A single turn carries every row of the set below to another of its rows. Some are shown first; where does it send the rows asked next?
kene: [-45   1  31 -11 -17 -25   6   0  14 -30 -11   2   7  -6  16   9 -22  33
  15  -9]
todav: [-39 -22  46 -13   7  -8  -9   6  -8 -16 -16  -4 -18   1  22  17  -5  19
  11 -17]
nem: [ -1  33 -31 -30 -14  -4   7 -24   8  -3  44  19  -9 -30   0  14  -7 -12
 -16  34]
Tozi: [  9  18 -14  11 -27 -33   1   7  56 -25   9   9  12  -3   4 -10   8   3
  11  23]
venaz: [ 21  14 -32  15 -38 -21 -26 -31  30 -12  13 -10 -14  -4 -20   1  20  13
  -6 -10]
los: [ 27  12 -42   8  -7   5 -28 -19  24 -15  18 -13 -37   1 -15   8  13   0
 -23 -17]
bez: [  6   9 -30  12  33  15   4 -24  16 -16   1 -15  13 -26 -24  39   8 -17
 -45   2]
tido: [-27 -24  41   3   3 -16  -8   6  -6  10 -24 -27 -25  -5  -9  38  10  14
  13 -35]
figu: [-43  13  36 -26 -18 -38  36  17   0  13 -14 -15   5 -20   2  24 -17  -5
  19   8]
dad: [ 11  35 -29 -23 -27 -23  21 -10  10  34  29  -6 -22 -26 -23  28   5 -27
  -9  25]
zim: [  9  17 -22  -7  39  -6  47  20  30  -1  -9 -15 -15  -9   5   6   1 -44
  -4  10]
Guf: [ 16  14 -16  25 -39 -36 -10  -4  50  -8   3  -7  19  -8 -26  13  17   5
  -3  13]
gavam: [ 17 -26   2  -4   0  32  17  -8  24 -30   9  16  -9  28 -30   1 -19  -9
   1 -18]
Fom: [-31   1  30   5 -35 -42   8   1  11   7 -24 -28   3  -6 -24  39  -7  25
   9 -24]
fulu: [  4   5 -30   6  41  13  15  -5  37 -44   2   7  -9   1  14   6 -10  -1
 -19  -4]
medet: [-38 -23  42  -8  17  -1 -10   5  -4 -17 -14  -4 -21  -6  20  19  -1  21
  16 -25]
gute: [ 11 -19   6 -15   2  36  18 -17  -3  -4  12   2  16  -6 -49  18  -6 -42
 -13   6]
fam: [ 12 -14   9 -24   7  28  37   3   4   1   9   4   4   3 -34   1 -10 -53
   5  11]
degim: [-43 -17  39 -15  17   4  -8  -8 -24   7  -4 -10  -6 -31  -3  52   1   7
  -7  -9]
lib: [-29 -23  45  -1  -5 -19 -10   4 -11  11 -28 -26 -20   0 -11  40   7  13
   5 -28]
vabu: [ 19  20 -27  -1 -30 -29   0  -5  38 -12  10  -2 -29   6   7 -26  11  -2
  18  -3]
Lumin: [-44 -18  46 -19   7   0 -11 -10 -26   3  -8  -7  -5 -21  -1  49  -3  11
 -13  -5]
Sezor: [ 23  28 -37 -16  -1  -2   1  -4   6  24  23 -22 -33 -22 -23  20  16 -42
 -23  12]
Vog: [ 29  18 -37  -4  -3  -8  -3   8  33  -7  15 -12 -53  10   3 -11   8 -14
   1 -12]
Vup: [  6  31 -16  -8 -27 -36  31  14  41  19  23   9   3 -17 -18  35  -6 -12
  -5  39]
raf: [-48   5  30 -14 -20 -18   0 -19  -9  -7  -3  -8  29 -33 -13  45 -15  18
 -12   4]
Kode: [ 11  26 -37 -27  12  13  -4 -11   6  -7  34   1 -26 -25   5   2   5 -33
 -22  22]
med: [-39 -12  49 -27   7 -17  14  18 -18  19 -16 -14 -23 -11   8  34  -5  -7
  11  -3]
Bubaf: [ -3  27 -19  -5 -22 -18  10  -7  35  -6  34  22  18 -25 -14  37 -10   5
 -21  42]
nubi: [ 23   7 -29  22  19 -12  24   4  38   7 -19 -33 -21   3 -32  37  10 -16
 -21 -21]
bozu: [-39 -12  43 -26  18 -10  17  18 -18  20 -11 -13 -23 -21   9  35  -1  -9
  17  -7]
vapeb: [ 27 -26   3   3 -10  21  22   0  24  -5  -1  -2 -16  31 -50  15 -10 -19
   4 -26]

figu turns into Fom
Sezor turns into los
fam turns into vapeb
And these:
bozu turns into tido
Guf turns into Bubaf
nubi turns into bez
Lumin turns into todav
vabu turns into dad

A single turn carries every row of the set below to another of its rows. Some are shown first; where does it send the rows asked next?
Riv: [ 50   1   3 -43 -20  19 -28  10  27  -6   9   1]
gamu: [ 35 -15 -45  26 -13  15   7  14 -22  15  42   3]
puvig: [ 37 -20   4 -43  -3   1 -42   2  13  34  -5 -30]
Zod: [ 28   5   4 -56  -4   3 -36 -11  20  19 -10 -18]
Botup: [ 26 -22 -46  28  -5   9   0  19  -2  30  50  -6]
gok: [ 18   6 -15 -70  -1   6 -34 -14  15  29  -1  -7]
Viv: [ 23 -11 -18  40 -13  -7   4  20   4  21  33 -19]
zuku: [  1   6 -47  22   8   2  -4   6  -3  44  48  -1]
dasos: [ 29   1 -49 -12   0  21  -3  -5 -30  35  65  11]
Rizur: [ -8  40 -20  -2  -6  -6   5 -15 -20  40  36   6]
Ritik: [ 24  23  13  23 -32  -1  11   5  -9  13  13 -17]
varof: [ 35 -14 -23 -70  -4   7 -35 -10  13  22  10  -9]
baf: [  0  15 -20  36   0 -13   2   6   3  36  31 -13]
mem: [ 17  29 -29 -14   3  -2  -8 -45 -11  23  62  -2]
pir: [ 30   3 -15  39 -17  -6  11  10 -16   4  25 -11]
kadap: [ 17  19 -21 -68   2  -7 -22 -14  17  14  26  19]
bos: [  4  31 -22  33  -1  -6   3  -4 -16  23  30   0]
div: [ 59 -17 -16  14 -25  25   1  15 -20   9  42 -12]
zazo: [ 15  -5   0 -47  -5  -4 -36  -2  11  45 -13 -25]
pero: [ 18  23   5 -50 -22  -4 -15  -1  27   4  -2   6]
dogeg: [ 51  -4 -23 -60   2  17 -34  -1  18   5  36  13]
Bul: [ 16 -13 -20 -61   3  -7 -35  -6   6  49   5 -16]
kam: [ 47   6 -36  -4 -12  52 -22 -16  -6  19  56  -4]
badu: [ 38  -2 -16   6 -56  36   7  -1   5   8  18 -14]
Samu: [  7  23  -7  -5 -41 -18  21 -28   1  10  22 -10]
zoni: [ 46 -16  -4 -58  -7   3 -35  -7  17  11   1 -20]
Peduf: [ 10  14 -49  20   3  16   0   2 -25  32  44  11]
fofog: [ 38 -30 -16 -54   3  -1 -40  -2   5  38  11 -23]

baf turns into Viv
Bul turns into zazo
And these:
Peduf turns into bos
varof turns into gok
pero turns into Riv
badu turns into kam
div turns into dasos

